One turn moves each row of this set onto another row. After a few examples, where does it send each row asked below?
q_333: [  2.4 -21.3 -19.7  35.2  10.5  18.6  -8.1 -17.0   8.5  -0.2 -22.9   6.0
  -6.0]
q_619: [ -2.8   9.4   2.3  -3.7   2.3   2.4  18.1 -12.7  42.0 -10.2  10.6   0.6
  44.2]
q_287: [ -3.9  31.4 -10.8   9.3   6.5   3.0  27.0 -11.6  30.2  -4.7  16.3   9.2
   3.5]
q_765: [-10.3 -17.1  -0.3   1.2   9.7  26.2 -33.6  22.0  -0.9  -7.2  -5.2  20.1
  40.5]
q_50: [ -7.0  -7.2   3.5  -8.6 -14.1 -18.0   7.7 -36.9  20.5 -24.4  29.2   6.0
   0.5]
q_367: [ -5.2   4.4  15.8   4.1   2.2  18.0   2.1  47.8  29.1 -10.9 -19.2  15.1
   7.4]
q_35: [  2.6 -43.2 -13.6  19.1  -2.1  -1.1 -10.0 -14.3   7.5 -13.3 -25.1   4.6
  27.6]
q_838: [ -4.5  -6.2  17.9   0.2  -7.7   4.0   3.5  52.1  25.2 -19.7 -18.4  16.8
  18.6]
q_699: [ -8.6  10.9  -1.9   3.7   2.9  -6.2 -17.5 -26.1   1.6 -14.3   2.4  17.3
 -34.9]
q_718: [ -9.9   1.9   1.5   1.8  -3.1  -0.7   5.7 -39.7  24.9 -15.0  25.6   3.5
 -13.7]
q_655: [-12.4 -28.1   3.7 -11.0   9.6  15.8 -14.3  35.6   0.4 -10.2  18.6   4.2
  38.7]
q_558: [-10.9  -6.3  15.4  -6.8  14.6  15.2 -35.1 -35.8  21.7  -9.7  -5.5   3.5
  10.4]
q_620: [  5.9 -31.7 -23.5  28.8  -8.5 -18.2   0.7  -8.4  -7.8 -18.7 -16.7  19.5
  -7.5]
q_351: [-10.4 -18.8 -11.4   1.6 -10.0 -10.1 -22.8  33.6 -21.6 -25.2   4.2  37.8
  16.0]
q_547: [ -1.0  12.8  -8.2  -2.2 -13.3 -27.9  31.1  -3.4  22.6 -23.2  15.8  13.9
  22.7]
q_786: [ -7.3 -17.7  11.6 -17.9 -13.3 -32.4 -25.8 -23.5   1.7 -30.1   1.1  15.9
   9.0]
q_792: [-13.8  -1.3  -4.4   7.1  22.2  36.0 -11.6  33.3   0.4   0.8  22.7   8.0
  -1.3]
q_87: [ -6.6   2.2  12.5   3.9  -7.3   2.5   8.0  53.7  20.7 -18.0 -15.8  19.8
   1.6]
q_25: [-12.6 -15.5  -9.8  -3.1  -0.9  -5.8   1.1  44.1 -20.5 -18.2  27.1  20.1
  -0.2]
q_405: [ -8.8   6.6 -15.3  18.7  14.0  26.6 -23.2  26.1 -12.7  -5.2  -0.7  29.6
  -9.4]
q_135: [ -7.1  -7.6  10.0  -4.2  -1.5  -0.5   1.7 -44.4  31.0 -15.6  24.3  -2.2
  10.0]

q_135 goes to q_50
q_558 goes to q_786
q_655 goes to q_25
Where do these go?
q_87 goes to q_367
q_351 goes to q_405
q_333 goes to q_35
q_619 goes to q_547

